Rotation paths and how fast each direction turns (degrees per step):
Each turn is a multiple of 5 degrees from 10 to 175, or 0.
Each row of a path follows its step; steps can be skipped.

step 0: [ 15.8 -10.8 -17.5  16.6  16.4  -5.7   6.9 -44.2  45.8   4.3 -18.4 -29.0
  20.5 -25.6  -2.0  11.1 -14.8  22.4  -9.2 -31.9   6.2  10.6   3.9  -8.1
  -7.2  11.8 -30.5  25.8  -5.8   3.2   5.0   2.3   4.5]
step 1: [ -5.3   2.3 -30.5  19.9  24.9 -10.6 -16.2  38.5   1.3   1.0   8.5   1.0
 -15.6  21.1   3.8 -30.0  38.9  -2.0 -19.1 -17.7  13.2  -1.4   3.9  14.9
   0.3 -20.1 -44.2  17.7  -1.5  -4.4  13.4   9.0 -22.5]
step 2: [-27.5  24.4   6.4  20.5  10.1   8.0   9.0  21.5 -32.4  -7.6 -12.3  20.3
  19.8  -9.7 -31.1  -2.7 -11.4   3.8  -4.9   7.2   0.4  37.2  27.7 -22.6
 -13.3  16.4  23.9  13.0   2.7 -11.8  17.8  28.4 -25.2]
step 3: [ 19.7 -28.8  28.4  -2.3  27.9  17.4   5.6 -16.2  14.9  -2.7   0.9  31.0
   7.8 -16.8   6.3 -36.9 -26.8 -43.7  -9.0 -19.2 -25.3  -6.1 -14.5  -8.8
   3.1  13.6   4.1  -0.4  25.2  -2.6  20.3   1.9   1.4]
step 4: [ 35.8  -3.2  -1.0 -39.5  -5.0 -31.5  14.1  28.2 -18.2  16.6 -13.0  11.5
  -8.0   2.4   3.2  -2.5  39.0 -22.3  12.7  19.0  -8.3 -26.2  -9.3  26.8
  -8.7  -0.4  21.1   1.2  10.3  20.9  -2.7  23.6 -12.9]
step 5: [  9.7 -11.7  16.2  -4.0 -17.8  20.0  10.9 -21.1 -45.7 -25.8 -31.2   8.5
  14.9  11.5   1.4   6.6 -12.9  13.0   1.2  42.7   8.2   4.9   5.3  17.3
   0.7  12.9   9.0  10.8 -34.9  -0.7  -9.0 -10.6  37.3]
step 6: [  9.4   9.5 -20.0 -22.6   2.6  -7.7 -23.5 -26.3  18.5  14.9   6.4 -48.7
  18.0  -6.0  33.6 -20.1 -21.3 -14.0  -5.7  -6.8  -4.0  -8.0   9.0   0.2
  -3.0  12.5   3.9  26.8   7.0   8.5 -13.2 -38.1  29.8]
step 7: [-31.2   5.6 -35.0   2.5 -25.0   6.3   2.9   2.2   1.4  -6.7  -8.3 -18.4
 -24.1  24.4 -17.7   8.9   7.2   4.8   1.2 -14.9  24.9 -35.6   8.4  39.8
 -22.5 -28.8 -10.0  22.6  16.1  10.2  -2.1  -5.2 -24.2]
step 8: [-33.4  19.6   1.4  45.5  -6.4  16.0 -12.7  -7.1   1.5  -7.3 -55.9 -18.7
 -19.9  -2.5 -10.5  -0.7  -0.1  -4.5  -0.7   1.1   2.3  18.1  23.5 -22.4
  16.6  30.3  -8.1 -23.2  -9.5 -12.5   3.2   2.1  -7.6]
step 9: [  5.3   9.4 -26.1 -10.9  27.4  16.0 -15.2   6.2  48.6   9.5  12.7  25.3
  -7.6 -22.4   0.8 -20.4 -19.9  -8.7 -12.8  19.0  -2.5   8.8 -17.4 -13.2
 -17.6  13.0 -12.6 -22.3  13.2  -0.3  27.2 -26.9 -30.6]
step 10: [ -9.6 -21.9   9.3   0.5   0.4 -17.4  16.8  29.6  28.9   8.3  -6.7  20.3
  -5.3 -25.4 -20.6   0.2  25.7  -9.4  26.3  -4.8  14.9  -3.1  -9.8  21.5
 -17.7 -18.9  29.4   5.1 -39.5   0.4  24.5  31.2  -9.7]
Directions:
[ -2.2  10.9  -9.2  -4.9   0.1  -3.8  -3.1   0.2   1.7  -4.0  -2.7   9.5
   8.8   9.4  -6.6  -2.3  11.3  -7.1  10.7  -2.0   6.7  -5.4   1.2   2.5
  -6.9 -14.3   0.7  -7.0  -0.9  -7.5  -4.1   7.2   6.0]
125
[ -2.4  12.6  17.5   5.2  -6.0  -0.5   7.7   3.9   3.4   2.5   2.9  13.9
  -2.7 -14.8   3.1  -5.9   6.3  -5.6  -2.2   5.7  -3.6  -5.5  -5.6   0.9
 -10.7   4.2  -1.4  -3.5   0.7  -0.4   0.4  -0.9   1.4]
55
[  3.8  -0.7  -8.0  -1.7   3.1   0.5  -9.2 -13.6   6.4  -8.2  14.0   1.5
   7.6 -10.4  -4.4   6.6   6.2  -8.1  -4.8  -5.4  -1.0  -3.4   0.3   3.2
  -0.3  10.8   1.2  -2.9   6.4   4.8  10.5  -3.4   6.5]
120
[ -9.0  -5.9   1.5   7.4   0.8   0.6  -1.7  -4.6   0.1   3.1  -9.9   7.0
  -1.2  -4.2  -8.6  18.7  -8.2  -0.6   2.5   1.3 -10.0   3.0  -3.7   5.8
  -6.5  -7.0  -1.7   9.6  -2.2  -0.1   3.8   7.0  12.1]
140
[  1.2  -9.5  -1.1   0.7  -1.7  17.0   4.2  -2.0  -1.8 -11.6   6.6  12.8
  -2.2   9.3  -0.9  -5.2  -7.7   5.5  -5.1   3.3   4.5  -5.1  -7.0   8.3
  -3.2  -5.5 -12.9  -2.3   3.0  -2.0   2.6  -5.7  -0.8]
170
[ -0.3   0.6   3.0   2.0  -7.2  -1.1 -10.6   5.9  -2.4  -5.4   0.9   7.0
 -11.3   6.4  -1.4   0.6   5.2  14.4  -2.8  -0.6   0.5  -1.7  12.9   9.2
   1.3  13.7   8.2  -0.8  -0.4  -7.8   2.6   9.7   6.3]
120

step 0: [ -0.1 -15.7 -20.2   5.1  -8.7  -2.5   6.8  37.5 -12.9 -17.6   2.2  -7.0
  26.5 -12.5   4.9  17.1   6.0  32.8  15.2 -14.6  -3.1  -6.5  16.9  18.9
  -7.8  18.5  32.8 -32.1   8.7 -21.3  -6.9  -6.1  27.8]
step 1: [ 31.6   4.7 -14.0  18.5  -4.3  -2.9 -31.0   1.7 -20.9  13.4 -16.9  -8.3
  -5.2  10.8  34.4  -7.6  14.3 -21.0   5.5   0.3  23.2  -5.9   4.3  -2.2
  26.3  14.9  23.1  12.5 -19.1 -34.2   0.5 -24.1  13.9]
step 2: [  4.5 -16.7  14.9 -18.9   2.5   3.5   4.6  -5.3 -12.1  15.9 -22.9  -3.1
   8.3 -25.5  13.0 -21.3  22.4 -20.3  -9.7 -21.4  28.6 -43.3   4.3  17.2
  -5.1 -11.6 -17.3 -32.6 -10.3   6.0  26.3   0.6   7.8]
step 3: [  7.6 -12.1   1.9  34.6 -15.8   4.0  11.3  39.5  -6.7 -14.4  14.5   2.8
  17.6  10.4   9.3   4.0   5.6  24.5 -27.2 -23.7  14.2 -19.2  20.7  14.0
  -0.6 -34.6  13.6   8.4   9.5 -15.1  18.1  21.4  -3.3]
step 4: [  2.8  -6.2 -18.5  22.6 -14.6  -9.0 -18.6  -8.6  22.3  -7.4  22.4 -23.7
  -6.6 -12.4  24.0  -1.8  -5.5 -28.8   0.5 -28.5  26.6  -6.1  -8.6 -12.0
  -8.2  18.5  27.4  19.7  13.0  -4.9  14.1   3.2  39.5]
step 5: [ 30.9 -37.9  12.0 -24.5  -6.9   1.5   4.6 -17.1   7.9 -19.0 -26.4 -10.5
  -3.0  -3.4  31.2  23.8  16.6 -30.3  -4.0 -23.5 -10.4 -20.4  -2.1 -11.2
 -10.5  -8.1  -1.0  -1.7  10.0  -6.8  14.7 -10.1 -26.7]
step 6: [ 20.9 -19.1  21.2  -9.7  -9.7  -6.3  -9.2   5.1  -5.4 -40.9  17.2  -9.0
  28.6  -6.4  -6.0   5.7   8.3   9.1  21.2  -7.9  18.7   2.5  12.1   7.0
  -5.9 -39.5  -1.7   4.2 -31.4  -7.5  -4.9  38.5  12.1]
step 7: [ 34.9 -16.5   1.6  27.8   7.7 -12.2 -20.7  -3.0   0.6   6.0  18.4 -26.9
   8.6  21.2  17.7   3.3 -21.0 -19.6 -24.0  -2.2  -7.3  34.3  -1.9  -1.2
   5.0  -6.8   2.7 -25.1  10.9   7.3  12.8  14.6  36.6]
step 8: [ -1.6 -22.7 -14.3 -27.8 -23.7  13.3  17.8 -17.3 -10.4 -24.9  -1.3   7.0
  18.8   9.6  16.8  -6.8   6.4 -12.3  -0.4 -27.8   8.7  22.5  -1.0 -31.0
  -5.3  14.7 -16.0 -35.6  14.6 -23.1  14.5 -18.3  10.2]
step 9: [ 32.1 -34.8 -13.6  -5.5  -1.7  21.2 -23.7  17.6 -16.8 -20.2  13.1  -4.3
  37.9 -20.6  -9.1  24.7   6.7  18.4  11.8  23.9   4.5 -16.4  15.1  -2.6
  26.8   9.4  -3.6  -3.2  -8.8 -13.8   9.1  -6.8  -2.5]
step 10: [ 16.7  11.1   2.5   2.6  22.5  -1.9  -8.9  -3.1  -3.2  16.2   6.4 -15.6
  14.2  -1.7  40.6   3.8 -16.5   9.9   1.7 -15.7  16.2  -5.9 -16.6   7.9
  35.6 -24.5  -2.4 -18.7 -20.8 -11.6 -11.5 -19.7  45.2]
Directions:
[  3.3   1.3  -1.2  -3.4  14.2   6.1   7.3 -12.5  -4.0  -1.9   4.1  -8.0
   7.5   5.4 -10.8   7.7  -3.6   3.6   0.0   9.0   0.1   9.1   1.8  -4.9
   2.3   4.8  -0.6 -12.1  -3.1 -13.3  -0.9  -2.1   2.7]
35
[  1.8   5.1   6.9   6.2   4.8   0.2   1.3   3.8  11.0  -0.3  12.0   0.5
   0.5   5.2  -4.1 -11.3 -13.1   5.2  -6.3  -9.3  -1.2  -0.9   1.5  13.1
   1.5 -10.4  -1.7 -13.4   0.2   1.8  -3.6   5.3  -0.6]
95
[  3.1   1.9   8.1   0.1   1.0 -15.4  -6.7  -8.4 -14.4   6.6  -9.8  -5.9
  -1.7   7.5   4.4  -5.4   2.0   5.3   4.6   3.4  -3.0  -3.6  -4.2   5.2
  -4.5  -5.8  -5.2  -3.0 -11.9  -3.0  -0.6  11.6  -0.7]
80
[  2.0   1.8   1.9 -13.1   2.4  -7.2  -3.4   8.4  -4.5  -6.4   9.8   4.4
  -1.1  -1.5  -4.2   1.0   1.8  10.7  -1.8  12.1   1.8 -10.9   5.3  -9.8
  -8.7 -12.3   7.5  -4.9   3.3   3.5   6.9  -3.9  -1.3]
115
[ -1.3   2.2  -6.8  -0.7  -8.4   1.2 -13.8  -3.6   2.7  -1.7   2.3   3.9
   4.3   4.7  -8.7  -8.4  -8.4  -2.1   0.1  -0.3  17.2   3.7   8.3  -6.2
  -2.9   1.8   1.3   7.4 -13.0  -6.0  -1.5   2.3 -10.6]
145
[ -6.8  13.9   5.7  -5.9  -5.9  10.4   3.5  -6.8  -0.6  -2.2   3.9   7.1
  -7.0   6.4  10.6  -1.4   3.7   0.1   9.6  -2.8   3.2  -1.3   4.7  -8.4
   7.7 -10.1  -2.3   1.5   3.2  -8.7  -5.1   5.8  10.7]
170
[-11.4  -5.4  -3.6  10.1  -1.6  -8.9   9.2  -7.8  -9.6 -11.6   4.5   8.2
   2.8  -2.4   3.5   6.0  -0.3  -2.3   7.7  -1.1  -1.6  -1.8  15.8   6.5
   3.9  -2.1  -0.6  -5.5  -1.8   4.2  -1.3  -2.0 -10.8]
125
